In the rows, zero is written as 128.
The rows below come in pairs that one turn or mirror swaps. Which row does each named row swap with?
Q_697: [ 81 118 168 130 180 122 126 118 126 118 131 122 150 128  93  99 102 123
 135 165 123 137 128 165 120 101 133]
Q_453: [ 99 104 102 105 150 107 112  91 163 141 118 119 173 136 119 138 100 142
 159 105 135 130 132 133 134 108 120]
Q_482: [ 68 126 151 123 175 108 134 104 139 114 150 138 137 136  93 112  94  97
 152 151 111 139 130 164  97 118 120]
Q_758: [130 102 145 127 126 108 132 124 153 126 179 153 130 181 105 100 108 105
 129 138 123 138 147 162  98 116 137]
Q_189: [103 158 170  96 112 140 128 145 102 162 134 131 127 156 134 110 121 123
 140 146 118 140 152 129 100 114 115]
Q_184: [100 135 152 138 171 145 118 114 130 130 139 162 140 110  98 165  83 167
 149  99 135 106 153 117 117 115 127]
Q_299: [103 131 107 112 115 117 102 131 124 116 182 118 134 119  92 147  92 114
 154  91 122 123 127 136  94 109 117]
Q_890: [110  98 128 107 149 117 143 130 135 117 106 165 137 172 151 135 107 125
 150 126 121  99 166 112  90 128 138]
Q_686: [105 123 146 114 131 142 150  95 147 107  98 136 145 115 102 150 148 131
 117 109 132 157 158 143 132 110 141]
Q_961: [108  84 137 113 142 118 149 119 146 127 111 166 134 165 156 129 117 123
 140 116 129  98 167 123  98 119 136]
Q_896: [ 83 161 131  91 105 122 134 135 131 142 137 135 149 141  89 152 112 119
 131 109 110 165 159 131  83 132 111]
Q_221: [107 162 167  98 114 143 136 135 101 153 131 130 121 166 127 109 130 113
 134 145 116 144 153 140 101 112 121]
Q_532: [138 124 146 119 145 147 123 118 118 125 140 170 143 168 132 149 139 163
 125 157 145  93 155 144  90 125 146]
Q_541: [ 80 165 139  98 111 121 137 143 137 140 131 148 156 148  95 158 105 122
 134 106 110 160 155 136  89 126 111]
Q_101: [126 112 119 112 150 117 112 129 166 164 169 126 174 168  96 117 107 122
 153 154 121 125 140 147 119  97 121]
Q_931: [134 125 145 113 147 156 121 125 121 125 138 177 141 155 140 160 136 162
 128 134 146  94 147 145  89 119 143]
Q_26: [101 113 131 100 158 121 120  77 116  88 105 121 130 141 130 132 124 137
 161 111 149 122 123 140 117 123 132]
Q_531: [136  98 136 119 137 126 137 125 138 133 135 182 140 157 143 157 120 150
 127 112 136  89 162 127  83 119 149]
Q_518: [102 159 166 101 113 136 135 137 102 145 121 128 121 170 128 115 140 110
 126 145 117 145 150 140 102 111 126]
Q_805: [ 68 128 152 121 182 117 132 106 132 112 145 139 147 134  82 112 100 109
 155 149 114 142 128 166 105 120 119]
Q_715: [ 86 147 131 102 132 146  95 114 110  91 181 117 146 121 105 137 108 131
 158 129 120 137 122 147  85 108 118]
Q_53: [ 72 121 159 126 176 112 138 109 133 108 144 129 147 130  90 103 101 111
 144 160 119 149 129 164 107 110 128]
Q_493: [ 95 135 109 135 122 101 126 151 129 148 150 130 175 130 106 117 109 144
 136 124  96  97 172 135  87 131  91]
Q_618: [130 119 139 143 126 110 141 130 140 148 124 113 158 120 108 137 129 131
  88 128 134 112 158 142 129  97 158]
Q_850: [118 126 150 136 146 142 138  94 119  99 120 131 144 129 125  78 144 151
 148 141 116 122 174 130 132 126 127]
Q_839: [130 111 134 124 130 114 152 102  82 108 140 144 110 135 132 111 141 122
 124 147 137 117 140 159 100 125 141]
Q_860: [ 90 128 132 130 148 124 137  72 142 152 157 164 121 145 109 104 140 118
 159 130 111 105 164 156 114 140 119]
Q_868: [ 96 160 130  98 131 147  92 110 104  83 173 121 141 119 102 135 125 139
 154 136 128 131 127 141  95 114 121]
Q_622: [132 153 122 173 139 117 123 124 110 102 126 171 159 154 105 142  91 149
 138 117 104 114 150 139 100 121 118]
Q_820: [107  99 111 107 164 120 107  90 155 131 116 112 165 140 120 142 101 139
 170 110 131 126 131 130 140 112 134]
Q_634: [ 96 101 114 107 164 119 106  89 162 130 114 111 159 137 114 145 101 147
 160 107 140 123 132 132 138 116 130]
Q_211: [103 138 119 109 123 121  96 124 118 114 181 117 134 122  94 144  97 121
 165  88 122 115 123 139  89 104 119]
Q_556: [126  96 117 147 125 117 160 102 109 131 147 138 144 109 116 103 141 145
 121 155 121 113 159 153 110 118 146]
Q_590: [106 143 112 143 119  96 131 156 127 143 151 124 167 143  99 113 108 132
 137 131  86 107 163 146  97 133  95]
Q_790: [144 104 135 125 124 112 126 126 159 151 176 157 154 186 102 110 108 111
 141 145 120 130 150 151 101 108 125]
Q_80: [104 127 109 109 118 108 107 116 125 123 181 120 146 124  95 145  93 118
 161  84 125 117 129 133  87 108 114]
Q_598: [ 98 136 118 132 118 112 126 158 130 137 158 128 166 134 107 112 102 150
 134 123  91  96 174 129  87 133  96]
Q_245: [137 111 132 120 136 109 124 124 164 143 171 149 143 185  98 105 105  99
 139 138 120 138 141 154  97 113 142]
Q_930: [118 128 145 138 141 152 147  89 116 118 121 138 144 125 134  95 148 159
 149 136 115 112 177 132 136 131 134]
Q_951: [130 127 133 141 121 116 146 128 141 161 123 121 160 129 110 146 125 133
  87 116 134 112 163 146 125 101 155]
Q_719: [144 111 113 126 114  94 133 140 113 167 146 148 119 154 111 131  98 133
 143 105 128 109 156 119 112 123 110]
Q_867: [129 103 133 124 134 111 106 127 173 149 172 139 160 182 104 122 105 110
 149 148 124 137 138 147 107 102 127]
Q_743: [100 152 124 109 101 113 131 134 140 162 149 138 159 132  94 167 104 126
 117  99 118 145 166 126  90 121 133]
Q_674: [105 136 168 105 130 140 141 101 133 106  98 137 127 142 119 136 156 119
 125 129 127 161 146 156 129 111 134]
Q_15: [122 126 152 115 148 157 106 112 124 118 155 158 152 155 138 158 138 166
 132 158 154 104 143 140  90 120 149]
Q_682: [ 87 133 152 123 162 147 109 137 121 168 151 143 153 110  95 146  80 159
 151 126 126 104 158 112 113 101 126]
Q_917: [135 112 156 113 126 107 130 131 143 109 171 160 115 181 108  99 121 107
 133 133 120 133 142 152  81 125 136]
Q_104: [129 113 158 125 120 114 131 129 144 102 197 154 128 135 106 103 121 135
 117 101 131 115 150 153  91 129 127]
Q_58: [ 95 133 144 132 175 148 120 117 128 135 140 160 154 106  87 162  85 163
 156 102 129 111 153 118 118 112 126]
Q_476: [100 136 150 115 131 141 152  93 153 108 110 143 146 119  97 148 150 126
 120 113 133 153 162 145 134 114 150]
Q_525: [125 110 141 121 141 145 129 130 124 131 134 178 132 164 143 164 123 157
 128 129 141  86 162 131  92 121 142]
Q_827: [104 115 112 109 153 113 107 105 168 147 135 108 176 139  93 129  90 135
 169 129 120 135 135 134 134 103 111]
Q_107: [103 151 146 103 139 128 129 145 108 135 121 142 139 139  87 106 118 155
 152 147  96 159 141 127  98 131  89]
Q_882: [125 129 137 138 112 115 144 127 138 165 129 124 157 132 111 143 126 134
  90 105 135 121 163 136 124 101 154]
Q_606: [ 92 134 150 126 164 145 117 131 128 148 143 153 148 109  94 161  84 166
 154 111 131 105 160 106 115 109 121]
Q_799: [130 127 129 123 116 113 128 154 106 153 128 144 121 161 104 112 112 156
 158 146 110 118 159 119 110 135  91]
Q_262: [104 121 155 110 138 136 141  96 153  99 101 133 142 122  92 146 147 120
 129 113 125 152 156 153 140 114 141]
Q_524: [ 80 160 136  92 109 125 132 133 126 143 143 141 160 134  96 163  99 130
 140 102 109 157 159 135  81 136 121]
Q_276: [ 91 155 141 100 152 159 101 101 106  97 158 118 159 110 109 142 127 160
 153 153 133 121 131 146  97 114 128]
Q_950: [ 97 107 123 102 161 113 119  78 126 106 106 115 137 141 133 133 113 138
 162 106 146 123 120 147 119 119 146]
Q_702: [ 96 108 126  98 157 128 124  81 120 104 102 122 127 138 141 133 117 139
 159 112 151 128 123 144 124 129 139]
Q_912: [ 94 148 131  99 136 141  88 116 107  96 185 114 148 118 105 142 117 139
 157 129 123 125 117 153  88 122 120]
Q_660: [109 112 148 133 147 145 146  98 131 101 118 129 145 131 134  78 139 152
 143 140 111 114 173 135 130 127 129]
Q_427: [108 106 114 131 147 126 153 106 138 145 130 137 165  83  83 127 140 148
 120 134 111 127 161 129 118 109 144]
Q_465: [128 142 145 108 158 163 110 117 110 119 153 145 167 148 128 140 134 174
 139 167 146 111 138 148 101 110 141]
Q_256: [127 123 156 129 116 113 126 142 132  95 188 150 124 151 106 107 113 130
 113 107 129 116 157 141  79 133 130]

Q_961 is swapped with Q_256
Q_868 is swapped with Q_453
Q_221 is swapped with Q_951
Q_890 is swapped with Q_104
Q_697 is swapped with Q_682
Q_262 is swapped with Q_524
Q_189 is swapped with Q_618
Q_931 is swapped with Q_245
Q_743 is swapped with Q_674
Q_299 is swapped with Q_702

